(in the rows, 128 means zero)
The rows of D fall into several groups, and each row is roughly a mix of its group's hidden directions; some rows fit no group.
D (113 x 11):
[[113 147 186 146 126 113 155 119 154 150 105]
 [129 143  94 128 108  96 101  93 160 155 148]
 [171 154 147  86 157 124 141 137 101 144 143]
 [113 144 151  99 150 135 173 132 168 141 156]
 [143 164 148 157 167 125 151 169 143 141 131]
 [ 99 129 153  90  79 141 126 118 153 102 122]
 [100 113 147 135 103  94 126 120 115 135  69]
 [111 101 128 177 102 138  91 128 127  96 108]
 [150 164 130 153 143  65 127 132 113 122 118]
 [ 87 155 127 126  94 124 118 127 125 179 154]
 [142 179 125 110 130 137 127 158 118  86  97]
 [140 130 150 116 176 142 160 125  97  94 106]
 [119 149 109 121 131 133 139 160 182 169 142]
 [161 146 123 145 143  77 152 117  91 123 147]
 [135 142 152 140 141  83 169 134  94 151 107]
 [124 125 106 108 106 128 192 103 146 108 118]
 [ 80 116 147 138 103 128  95 112 150 118  89]
 [100  74 130 100 105 122 141 124 121 116 168]
 [134 108 106 172 154 124 129  70 123 126 134]
 [150 166 147 129 138 106 170 122 117 119 174]
 [ 99 104 164 120 138 167 100 129 133 161 104]
 [108 122  97  82 147 161 110 121 151 160 132]
 [164 159 124 141 126 126 142  92 130 127  73]
 [128 117 158 100 124 109 118  99 174  86 125]
 [134 141 120 134  94 159  98 161 147 171 144]
 [152 150 136 131 157 108 189 126 107 148 129]
 [120 140 139 113 114 154 142 176 177 150 142]
 [129  96 117  96  93 154  99 110 154 119  97]
 [139  97 124 116 106  83  92 100  96 124 118]
 [131 145 111 102 101  99 122 116 184 146 151]
 [112 175 132 116 157  79 146 133 145 143 115]
 [117 146 145  98 124 117 160  93 160 132 171]
 [124 111 110 128 130 119 104 161 110 193 125]
 [165 142 179 122 110 134 150 144  95 153 121]
 [131 123 128 121 120 103 112 101 149 120  60]
 [144 169 168  91 116 109 151 136 125 115 155]
 [115 127 149 148  98 117 192 119 126 119 155]
 [156 123 142 119 177 114  79 142 118 145 112]
 [142 147 119 115 111 137  84 129 177 164 140]
 [130 156 133 159 170 116 140 105 113 119 175]
 [114 101 137 103 126 128  89 133 102 145  75]
 [118 119 115 125 100 152  90 164 175 125 109]
 [147 112 129 134 144 146  86 151  86 159 102]
 [163 140 118  69 125  91 143 124 115 142 132]
 [109 137 151 130 156 159 184 142 105 137 148]
 [151 122 117  80 120  74 130 120 144 108 112]
 [101 128 126 189 110  89 130 120 142 118 113]
 [ 99 136 105 161  94 126 122 132 182 132 145]
 [131 167 124 101 134 100  98 105  87 103 118]
 [132  92 128 127 109 137  75 106 101  95 120]
 [141 146 134 111  93 116 134  91 160  81 143]
 [147 130 164 114 108 176 112 148  96 150 144]
 [109 187 134 147 124 140 110 174 126 135 137]
 [158 106 129  97 134 169 125 162 100 107 150]
 [ 85 134 106 109 141 160 144 156 133 134  84]
 [118 134 135  95 152 128  83 183 121 124 135]
 [110 130 187 143  99 116 121 165 119 148 132]
 [123 141 116 134 161 146  65 161 140 133 127]
 [133 143 176 106 142 143 165  85 136 139 139]
 [109 113 131 107 114 142  69 102 144 109 102]
 [147 129 163  99 151 138 160 118  99  85 118]
 [153 185 117 140 124 129 118  97 112 130  90]
 [ 59 127 157 131 132 152 118 148 122 136 117]
 [159 133 149 153 106 164 146 153 128  94  97]
 [ 98 111 156 136  88  91 114 109 129 105  98]
 [152 164 109 158 169 133 108 120 106  96 139]
 [180 112 119 140 175 160 141 139 131 135 139]
 [160 122 149  70 113 114 148 149 105 112 122]
 [ 99 168 150 108 128 122 139 164 109 108 166]
 [137 118 141 128  90 178 143 172 135 113 115]
 [121 142  89 150  85 114 107 131 174 135 136]
 [125 137 101 114 146 151 189 108 143 130 102]
 [139 144 126 134 168  98 127 100 160 157 166]
 [125 114 119 118 100 108  87 124 130 185 149]
 [112 132  86 154 149 166 139 112 139 172 129]
 [102 115  89 169 158 121  99 140  97 126 125]
 [ 88 141 102 127  92 115  95  86 116 120 130]
 [146 173  96 134 150 142  85 112 124 144 104]
 [157 148 129 108  88 151  88 145 159 146 138]
 [105 131  90 113 145 129 135 124 161 182 148]
 [159 110 100 142 128 141 175 118 158 152 102]
 [123  99 123 169 138 123  96 108 140 150  81]
 [144 158 109 126 181 148 123 169 133 133 148]
 [ 85 149 130 140  88 130  93 139 109  95 142]
 [ 96 122 149 172 144 112 165 114 117 154 102]
 [ 90 110 145 142 145 109 118  78 163 125 144]
 [147 120 162  89 151 134 144 151 136  88  99]
 [115 163 117 128 100  80 141 122 133  83 118]
 [124 147 152 136 140  82 123 116  77 115 154]
 [163 136 120 105 103 103 126 100 107  78 116]
 [170 146 102 146 170 155 152 133 149 120 112]
 [ 83 169 116 152 129  97 109 120 150 155 128]
 [142 143 103 131  78 107 104 104 161 100 132]
 [104 140 120 148 139 140 137 146 199 121 125]
 [143 149 139  95 122 110 139  72 146 104 153]
 [118 157 139 145 104 162 115 165 100 129 168]
 [126 123 151 134 145  78 137 119 141  87  88]
 [ 94 115 102 110 152 122  87 154 166 142 123]
 [138 119  83 135 113 165 128  85 109 112 154]
 [107 105 129 150 154 152 130  65 120 127 142]
 [120 114 105 169 162 116 126 113  91 105  95]
 [ 93 126 127 167 139 107  85  99 129 113 101]
 [158 107 146 104 117 122 186 103 126 150 118]
 [117 133 125 155 132 168 148 171  94 159 136]
 [140  98 108 136 134 180 150 159 145 111 154]
 [139 164 130 131 185 117 132 170 146 137 125]
 [156 130 143 107 134 168 139 165 142 152 168]
 [ 99 142 142 115 135  73 175 126 142 119 133]
 [106 127 167  87 120 170 141 158 133 149 130]
 [137 121 163  85 131 115 101  83 143 142 148]
 [107  97 137 118 124 156 183  98 110 146 124]
 [164 115 105 156 179 142 126 121 116 158 144]
 [112 102 112 127 112 168 179 122 155 142 109]]

Here is one row of each group, with its name. Which group are the others in?
[155 108 110  71 117 137 106 142 105 133  99] => (3)
[110 179 162 149  95 122 134 153 105 116 134] => (68)
[113 125  98 138 148  81 169 103 106 110 122] => (7)

[ 77 127 120 147 112 140 142 153 156 131  84] => (3)
[126 129 142  82  95 101 153 122 141 148 167] => (7)
[121 150 162 115 146 161 181 126 130 117 155] => (7)
[151 152 116 127 114 153 163 157  75 129 134] => (7)
[137  96 148 109 139 102 132 113  72 104 110] => (7)
[173 145 124 122 112 161  82 153 124 127 105] => (7)
[140 182 155 149 129 138 114 169 125 139 104] => (68)
[144 133 145  77 148  99 162 104 131 100 128] => (7)
[121 140 114 153 154  99 171 116 116 141  81] => (3)
[122  80  94 120  91 151  97 115 134 112 120] => (3)
[156 136 106 143 169 142  96 108 110 162 154] => (68)
